[89, 104, 186, 216] -> 216, 89

[[129, 107, 223, 205, 193, 78],
[100, 54, 119, 123, 203, 75]] -> 223, 54

[195, 154, 157, 187, 21, 86] -> 195, 21

[[157, 104, 138, 164],
[76, 220, 86, 77]] -> 220, 76

[188, 161, 13, 39] -> 188, 13

[66, 105, 107, 35, 191] -> 191, 35

[[114, 140, 182, 123, 229, 148, 106],
[100, 172, 123, 111, 117, 130, 156],
[133, 115, 167, 122, 152, 144, 128]] -> 229, 100

[[236, 165, 132, 50, 189, 45, 218],
[103, 198, 184, 156, 165, 208, 52]] -> 236, 45

[185, 231, 83, 108, 72, 146] -> 231, 72

[29, 198, 138, 223] -> 223, 29
---
Input:
[[113, 81, 132, 175, 73, 37],
[165, 107, 142, 143, 197, 96]]
Output: 132

Input: [84, 88, 150, 101, 240, 73]
Output: 150

Input: [161, 159, 145, 71, 231, 121]
Output: 145

Input:
[[161, 104, 77, 19, 160],
[152, 23, 86, 34, 170],
[106, 173, 174, 13, 110]]
Output: 77

Input: [105, 23, 196, 82, 101]
Output: 196

Input: [130, 121, 58, 132, 178, 60, 36]
Output: 58

Input:
[[99, 121, 175, 110, 178, 119, 141],
[111, 138, 157, 118, 149, 133, 128],
[108, 145, 214, 157, 27, 120, 125]]
Output: 175

Input:
[[124, 57, 187, 73],
[229, 73, 221, 151]]
Output: 187

Input: [182, 242, 204, 146, 212]
Output: 204

Input:
[[101, 141, 179, 234],
[121, 130, 148, 170]]
Output: 179
---
244	80	192	88	158 -> 192

190	68	175	192	50	183	190
202	61	184	204	40	193	202
165	78	158	166	70	163	168
-> 175

127	96	217	133	171	199	172
152	102	43	34	218	52	65
-> 217

214	61	69	159	158 -> 69

174	135	231	139	144 -> 231

213	226	171	237 -> 171
---
[69, 78, 40, 110]: 40

[[23, 75, 81, 187],
[16, 125, 116, 95]]: 116

[58, 71, 127, 35]: 127

[131, 47, 218, 207]: 218

[[139, 233, 115, 28],
[16, 90, 153, 34],
[135, 172, 149, 93]]: 149

[[59, 160, 82, 207],
[229, 125, 219, 125]]: 219

[96, 91, 189, 239]: 189

[83, 66, 46, 149]: 46

[91, 176, 138, 41]: 138
---
[[138, 135, 169, 101, 62, 151],
[163, 56, 86, 228, 18, 203]]: 138, 203

[[121, 117, 117, 157, 173, 186],
[142, 119, 134, 87, 86, 105],
[163, 32, 106, 175, 129, 71]]: 121, 71

[180, 85, 39, 99]: 180, 99

[144, 194, 133, 211, 217]: 144, 217

[[39, 155, 130, 36, 98, 162, 134],
[120, 183, 190, 96, 105, 186, 104]]: 39, 104

[183, 233, 122, 110, 39]: 183, 39

[[89, 214, 112, 193, 185, 163, 207],
[97, 184, 160, 168, 208, 157, 195]]: 89, 195

[[93, 43, 116, 48, 118, 133, 84],
[74, 82, 130, 44, 76, 102, 130],
[87, 103, 104, 104, 105, 109, 89]]: 93, 89

[178, 191, 218, 22]: 178, 22
---
(212, 176, 170, 194, 103) | 103
(150, 40, 52, 94, 172) | 172
(66, 77, 70, 155, 22) | 22
(75, 131, 61, 82, 220) | 220
(70, 170, 162, 21, 139) | 139
(223, 141, 197, 212, 172) | 172
---
[[146, 58, 192, 108, 133, 91, 194], [110, 85, 196, 136, 107, 83, 78], [139, 140, 78, 122, 92, 192, 24]] -> 78
[[116, 139, 44, 124, 143, 60, 138], [133, 117, 149, 155, 149, 144, 174], [147, 130, 151, 117, 130, 139, 173]] -> 151
[[107, 121, 118, 127, 113, 116, 104], [45, 183, 115, 83, 172, 85, 75], [104, 125, 117, 118, 114, 107, 105]] -> 117
[[111, 136, 145, 147, 153, 167, 117], [119, 185, 121, 129, 116, 83, 124], [183, 135, 83, 143, 129, 21, 127]] -> 83
[[168, 98, 161, 126, 159, 180, 139], [121, 117, 116, 89, 108, 219, 112], [147, 94, 160, 123, 148, 177, 142]] -> 160
[[155, 146, 140, 76, 199, 124, 224], [129, 199, 74, 89, 58, 146, 182], [75, 102, 145, 54, 77, 88, 202]] -> 145
